One turn or mirror swaps these rows in pairs. Which row does each one swap with?
The rows were stretched afterwards, more along some directions than others.
q_971: -5.7; -14.0; 6.4; -0.9; 3.8; 35.3; 22.1; -31.1; -3.8; 1.3; -11.5; -0.5; -0.2; -21.2; 2.1; -11.1
q_276: -19.9; 2.8; 11.2; -40.1; -4.1; 24.8; 4.7; -25.3; 14.6; -7.7; -11.2; 12.6; 1.2; 4.8; -28.4; 33.6
q_610: -1.9; -11.0; -6.1; -8.5; 7.1; 14.8; 43.6; -35.1; -17.6; -0.8; -27.7; 4.8; 30.0; 1.3; 10.3; 18.1
q_983: 33.1; -26.6; -11.0; -15.3; 11.7; 6.2; 39.1; -16.8; 39.3; -5.1; 8.5; -7.2; -25.9; -37.7; -21.3; -15.7
q_25: 29.1; -20.0; 11.0; -33.4; 15.1; 10.0; -3.2; -33.3; 14.2; 37.7; -25.7; 3.5; 3.7; -35.3; -1.6; -0.5
q_227: 21.3; 15.2; -28.4; 2.3; 13.6; 26.2; 43.7; -17.0; 29.5; -38.6; -6.8; 21.1; -0.3; -28.3; -13.8; 18.1
q_892: -13.1; -5.8; 1.8; -6.6; 14.4; 16.6; 9.3; -27.0; -6.8; -17.2; -25.6; -21.8; 9.9; 8.5; -12.7; 37.0
q_202: 30.6; -7.6; 0.6; 6.6; 1.9; 5.2; 44.0; 19.8; -7.7; -31.4; 6.8; 3.3; 2.1; -11.2; 0.6; 6.7
q_793: 18.8; 16.5; 4.6; 30.5; -19.5; 4.0; 23.0; 23.2; -13.6; 22.4; 6.5; -25.3; 13.8; -5.1; 2.4; -23.5
q_378: 22.9; 8.6; 6.0; 41.6; -4.0; -3.2; 44.4; 21.3; -0.7; -24.1; 7.7; -13.0; 3.1; -2.8; 4.0; -3.1
q_962: -18.7; -46.2; 19.5; -2.1; 6.1; 1.3; -11.2; -7.2; -22.8; -13.2; 2.4; -5.9; 0.4; 12.5; 3.2; 38.8
q_365: 16.2; 5.9; 14.7; -4.6; -2.2; -34.9; 6.4; 4.8; 22.0; 0.0; 4.0; 1.4; -1.2; -10.4; -10.2; 6.8
q_251: 20.2; 7.3; -10.4; 3.8; 8.4; 12.8; 56.6; 21.5; -6.3; -26.4; 0.7; -11.5; 5.9; -21.3; 15.0; -9.4
q_714: -8.3; -21.6; 13.2; -16.3; 14.0; -10.6; 7.3; 14.5; -28.7; -20.6; 1.3; 2.4; 6.6; 13.8; -6.8; 34.8
q_539: 5.7; 12.3; 4.4; -17.4; -25.7; -19.4; 3.7; 6.3; -16.5; 5.6; -10.5; 39.5; 12.3; -36.3; 11.4; 23.6
q_623: -1.9; 27.7; -18.2; 14.7; -24.7; 3.4; -4.3; -16.1; 7.8; 0.2; -12.3; 29.8; -16.5; -8.6; -32.8; -11.2
q_728: -33.6; -16.7; 23.7; -15.6; -1.0; 8.8; -4.3; -17.3; -9.5; -29.0; -22.4; -4.6; -2.9; 15.2; -20.7; 45.9
q_499: 12.4; -16.9; 16.3; -12.5; 8.1; -28.9; 9.7; -6.2; 7.4; 9.1; -12.9; -8.2; 11.9; 16.1; -5.5; -5.6
q_414: 8.5; -1.8; 12.7; -1.4; -4.5; 15.1; 27.1; 2.4; -13.7; -4.8; -21.6; 5.5; 22.8; -23.1; -2.4; 23.7
q_788: -6.8; -6.2; 13.3; 2.2; -4.5; 37.7; -9.8; -33.7; -12.0; 21.4; -19.2; 3.2; 2.7; -20.3; 3.2; -6.6
q_744: 16.8; 26.9; -8.4; -11.5; -32.2; -20.3; -2.2; 10.3; 8.0; 6.9; 0.3; 34.8; 2.9; -25.5; -13.8; 1.5
q_85: 13.1; -16.7; 0.8; -21.1; 12.6; -21.0; 1.2; -13.3; -23.3; 24.0; -16.7; -13.4; 23.2; 17.0; 5.9; 12.5
q_548: -21.1; -16.4; -3.6; 18.6; -5.1; 12.0; 4.7; -18.6; 2.8; 1.6; 28.8; -24.1; -5.3; 17.7; -17.5; 16.2
q_621: 23.2; -13.6; 10.9; 16.0; -32.4; -36.3; 11.4; 19.1; -11.9; 10.4; 19.5; 4.0; 5.0; -16.3; 17.7; 2.0
q_550: 4.7; 3.7; 14.4; -2.9; -42.4; 18.7; 10.8; -40.6; 27.4; 28.4; -23.1; -10.4; -6.0; -24.7; -26.2; -8.1
q_582: -0.4; 9.0; 4.5; 10.7; -26.8; 2.6; 25.7; -21.1; 22.6; 28.4; 10.6; -14.2; -8.6; -28.6; -0.9; -24.3
q_765: 31.3; 14.1; -18.2; 4.5; -11.4; -9.8; 5.5; 3.1; -1.9; 5.0; 2.8; 19.3; -6.5; 1.1; -9.0; 7.7
q_751: 3.2; -25.3; 1.9; -34.7; -7.8; 8.8; 8.0; -47.2; 10.9; 27.1; 2.6; 24.5; 8.8; -31.3; -12.5; 14.6
q_195: 10.5; -8.1; 22.0; -8.1; 4.1; -13.8; 14.5; -15.6; 22.3; 25.0; -12.9; -15.4; 13.9; -4.6; -10.8; 11.8
q_547: 24.0; -9.7; -24.6; -31.7; -22.5; 7.2; -8.9; -0.1; -9.7; 17.9; 10.0; 40.5; 2.1; -46.6; 5.7; -1.9
q_20: 11.6; -36.6; 0.1; -18.3; 6.3; -1.8; 4.4; -19.3; -23.4; 18.1; 16.6; 4.5; -11.8; -43.3; 6.9; -12.8
q_58: 16.8; -15.1; 1.6; 24.6; -12.1; 18.3; 1.8; -19.8; 33.0; 4.9; 2.9; -19.2; -35.7; -8.3; -37.4; -26.0
q_335: 7.3; 29.5; 4.7; 14.1; -20.9; -6.8; 3.0; -29.6; 22.3; 49.8; 13.0; -20.0; -10.7; -27.3; -34.1; -25.5
q_239: -2.6; -3.2; -1.9; -6.3; -8.7; 9.9; -30.4; -37.7; 2.4; 28.0; 8.3; 14.3; -1.2; 4.8; -31.7; 15.0
q_992: 42.3; 17.7; -8.4; 20.3; -10.9; 27.2; 41.1; -1.1; 21.4; 10.9; 12.9; -17.6; 5.3; -17.1; -15.8; -12.7
q_795: -3.4; 0.5; 17.2; 3.6; 3.9; 15.0; 33.8; -5.7; 10.7; -45.1; -35.7; -8.7; -0.7; 2.6; -10.1; 33.4
q_807: 17.3; -11.3; -3.4; -5.2; 6.0; 3.3; -5.4; -1.6; 32.2; -9.6; 2.4; 0.5; -19.7; 10.6; -19.0; -30.7
q_265: -3.4; -4.8; 5.3; -6.7; -8.0; -24.5; -1.5; 0.8; -18.0; -2.3; -14.3; 17.1; 22.4; 24.1; 6.5; 19.0
q_626: -4.5; 22.3; 9.1; 11.1; -36.7; 2.9; -4.8; -30.1; 23.5; 34.7; -3.2; -2.3; -16.4; -22.4; -14.3; -25.1
q_357: -1.6; 16.9; 1.7; 29.1; -22.9; 17.3; -3.1; -34.7; 16.8; -8.0; -37.7; -6.0; -17.8; -6.2; -14.4; 1.0
q_51: 29.5; 0.5; -1.5; 10.6; -3.9; 5.7; 55.0; -26.9; 27.0; -25.0; -1.9; 14.2; -14.9; -39.6; -3.2; -0.9
q_303: 4.0; -41.2; 0.6; -6.9; -10.0; 27.6; 6.4; -30.5; -14.5; 9.4; -13.6; 3.0; 10.0; -6.3; -1.5; -13.9
q_340: 4.3; 40.3; 1.7; -5.2; -27.5; -6.5; -20.3; -0.6; -19.5; 27.6; -8.2; 21.0; 18.9; -10.3; 7.5; 7.8
q_568: 11.0; -6.0; 11.2; -21.4; -23.8; -1.2; 8.6; -1.7; -24.1; 19.0; 1.0; 20.6; 20.2; -53.6; 32.1; 15.8

q_276 is swapped with q_807
q_971 is swapped with q_626
q_51 is swapped with q_623
q_983 is swapped with q_239
q_788 is swapped with q_582
q_728 is swapped with q_499
q_892 is swapped with q_85
q_992 is swapped with q_547
q_195 is swapped with q_962

